One turn or mirror swaps these rows in pairs. Which row does each one swap with?
Z288: [ -6.6 -38.9   8.0  10.7  -0.6  -4.6 -24.5  -5.0  -1.3   4.0  36.5  -2.8
   1.0  -0.9   0.7  25.0]
Z101: [ -6.0  -0.3  -8.5  20.7  14.0  -8.9 -35.4  13.3  24.8 -10.7   2.4  -7.9
  -0.8 -27.2  -3.0  15.3]
Z583: [  0.0 -26.4  10.5 -15.4   6.1   9.3 -23.7 -15.3 -12.2   1.9  35.1  -6.4
 -33.4   9.2   1.7  25.3]
Z199: [ -5.1   1.1  -1.2 -28.7   4.3 -37.4 -18.6   2.1   6.5   0.3 -33.9   1.1
  18.4   7.2 -10.8 -25.2]
Z44: [-34.9  -4.6  12.5 -46.1  12.8   8.0  -2.8 -22.1 -15.2  -4.4   0.9   8.9
  -4.7  34.3   6.1  -5.9]
Z572: [ -2.4  37.7   9.6  -2.2  -2.0   7.8 -11.5  10.2  -9.4   2.0  16.4  10.9
 -40.3  14.7   0.6  30.9]
Z156: [ 10.0   1.2 -14.7 -35.3  14.9  17.7  -5.1  25.5  10.5  -3.5  -4.9  23.1
 -22.1  21.0  -9.1  19.7]
Z489: [ -1.4  56.5   6.3  -7.0  16.9  20.4 -15.7 -20.0  -2.6   0.4   4.3  -9.6
   7.6  20.4  -9.4   4.5]
Z687: [  4.4  12.9  -4.4 -58.5   9.2  12.1 -27.4 -24.4   5.2   1.7  12.4 -23.9
   7.1   7.5   1.3   8.1]
Z474: [ 10.4  22.9   7.7   0.4   2.7  41.6 -10.3  -1.3   5.3  -2.5 -10.9  13.6
 -23.6  13.2  -7.3  20.4]
Z539: [ -4.7 -26.3  -7.4 -17.0   5.2  11.9 -14.4  34.6  25.5   0.2 -14.7   9.5
 -20.3   4.9  -5.9   6.0]
Z191: [ -9.9  23.1  16.6 -10.1  24.4   2.6 -15.6 -33.6 -25.3   6.6  29.2  24.8
  -7.1  18.5   0.1 -22.6]
Z422: [-19.1  29.9 -12.9 -34.2 -14.1 -26.9 -31.0  -0.5 -21.2  -2.6 -18.9  21.0
   3.1  12.3  -2.8  -9.8]
Z297: [  9.5   1.6  -9.5  -0.4   8.7  32.0   1.3  20.4  24.4   5.7  -5.4   7.0
   2.5  14.4 -11.7  25.4]
Z734: [ -3.8  53.2   7.3  -9.5   8.4  -7.7  -8.2  11.6   6.4   3.8 -19.2  14.3
 -20.2   6.3  -1.8 -24.1]
Z614: [-20.9  18.4  12.4   4.3  15.1   1.3 -19.2 -18.9   9.7   7.3  37.7  11.4
  14.2  -1.1  -3.4 -39.8]
Z924: [ -8.0 -18.9   4.2  -2.3   3.5 -10.0 -23.0   3.8  -1.6   8.2  34.7   3.4
  14.9   7.7   0.8  48.1]
Z813: [-17.0  17.5  35.5 -21.6  12.4  -1.6   2.3 -35.9  -7.4  16.7  27.3   0.7
   0.7  21.4  -1.3 -19.6]
Z632: [-15.0  -8.1   4.1   3.9  -1.0 -10.5 -19.3  -6.7  -8.6   3.3 -41.5  18.2
 -19.0  -2.7  -9.0  22.3]
Z845: [  8.8   3.4  11.4 -36.7  10.5   0.4 -32.9  10.4 -27.8   3.6  20.0   1.1
   9.4  44.4 -19.1   8.5]
Z67: [-11.0  -2.0   7.1 -16.7   1.3 -19.2 -22.9  -1.9   1.4   1.0  10.5  10.0
 -35.2   8.3  -3.1  53.1]
Z46: [ 33.7 -22.8   3.1 -13.2   3.2  -3.4 -31.2   2.8   3.6  -6.1 -11.5   0.5
  31.7   1.2  -5.7  12.1]
Z900: [ 11.4 -11.3  -7.4  21.4  16.3  15.5  -1.7   6.6  30.9  -0.1   0.7   3.9
 -21.9  -2.2 -12.1   7.4]
Z468: [-27.6  32.8  -3.6 -40.4 -13.6 -18.5 -39.2   1.6 -14.8   0.0  -4.0   7.1
  24.0  11.7   3.8  -2.2]
Z608: [ 10.9   7.5  39.5 -31.3   2.3  17.3  -3.5   7.3   4.7  14.0  27.3  23.1
   7.7  23.7   2.9  22.6]
Z759: [-27.6  21.8  20.8  11.1   8.5 -26.8 -41.1 -28.4  -5.4   1.9  10.4 -12.7
   3.1 -13.4   7.7  -2.2]
Z399: [ 13.5 -10.9   7.5 -13.5   0.4 -22.6 -24.8   1.9  -1.7   2.9  37.8  -1.4
  -7.6   1.2  -3.9  47.5]
Z190: [  1.3  -6.3  16.9 -11.5 -30.9  -8.4 -11.7  27.1  15.3  26.8  13.6 -14.0
  11.7  20.7  -5.7 -19.6]
Z303: [  5.8 -11.4  21.1   0.2   0.5 -30.3 -42.3  10.6  16.7  -5.2  20.4   7.4
 -10.0 -21.5  -1.7  25.5]
Z218: [-26.6  17.8   1.5  -1.8  27.5   2.6   5.0 -25.9  30.3   9.8   6.8 -12.7
  -4.4 -13.8   8.0  -6.6]
Z334: [-12.9  23.2  27.7  -8.2  11.5  12.9  -2.9 -21.9 -11.8  12.4  14.8 -10.0
  32.5  25.1  17.1  -5.2]
Z816: [ -4.6 -31.4   5.2 -16.0  10.6 -28.7  -8.5   5.1   2.1  -6.8   7.7   2.1
   4.6  13.6  -4.0 -42.2]
Z752: [ -3.1 -17.4   4.2 -24.9   2.2  11.8   4.0  16.4   3.0   4.5  12.9   3.1
  37.5 -19.7   7.0  -9.4]
Z864: [-45.8  17.4   1.6 -42.4   3.9  12.7 -20.2 -20.2   1.1   1.8  -6.8  -1.2
  -3.9  10.9  13.8 -17.4]
Z36: [-25.6   1.6  -2.0 -14.0   4.0 -30.2 -26.2  11.3   0.1   1.8 -24.6  32.3
  19.4  -4.8   2.3 -21.3]
Z368: [ 15.9  18.6   6.6 -33.3  12.9 -42.1 -18.0  19.4  -0.1  -2.2  -6.4  -0.6
  26.6  12.9   7.8 -15.4]
Z841: [ -5.1  21.9   1.1  -5.4  -4.1 -48.1 -19.8   2.2  -7.5  13.0 -10.0  -7.7
 -28.4  30.5 -10.9   2.5]
Z678: [ -3.6  24.8  14.0  -3.1 -12.7 -47.0 -19.2  18.7   8.3   4.5  10.6  -3.9
  20.5 -16.8   1.2  -0.5]
Z964: [-36.9 -10.1  15.0  -9.0   6.5  -9.7 -47.5  -7.7   8.3  12.6  19.3  -6.1
 -22.4 -17.0  21.2  -8.1]
Z402: [  2.7  27.5   4.3  -3.2   4.0   3.5 -15.7  -4.3  -0.1   4.6  35.9  -0.1
  21.3   4.3  -2.8 -45.7]
Z11: [ -2.8  -2.0   5.2 -10.2  -6.6 -31.0 -27.5   1.9  -4.6   2.8  17.4  -6.2
 -13.2  12.0  -2.3 -52.1]
Z293: [  0.5  16.5  -8.6 -13.9   3.0  11.8 -27.8  10.2  -5.2   8.1 -17.8   4.7
 -46.2  12.5   6.9 -27.5]
Z688: [  1.3   2.4  27.3   0.8  39.3  -6.9 -12.3 -10.4  16.5   6.6  25.2  22.3
 -34.7  -6.2 -13.6  -0.1]
Z698: [ 27.0   4.6 -21.5 -13.3  17.1  17.9   4.9  24.1   8.8   1.6   5.9  16.5
  -1.4  15.9  -9.8  19.3]

Z199 swaps with Z813
Z36 swaps with Z191
Z468 swaps with Z402
Z964 swaps with Z293
Z924 swaps with Z698
Z46 swaps with Z608
Z11 swaps with Z864
Z539 swaps with Z583
Z678 swaps with Z489

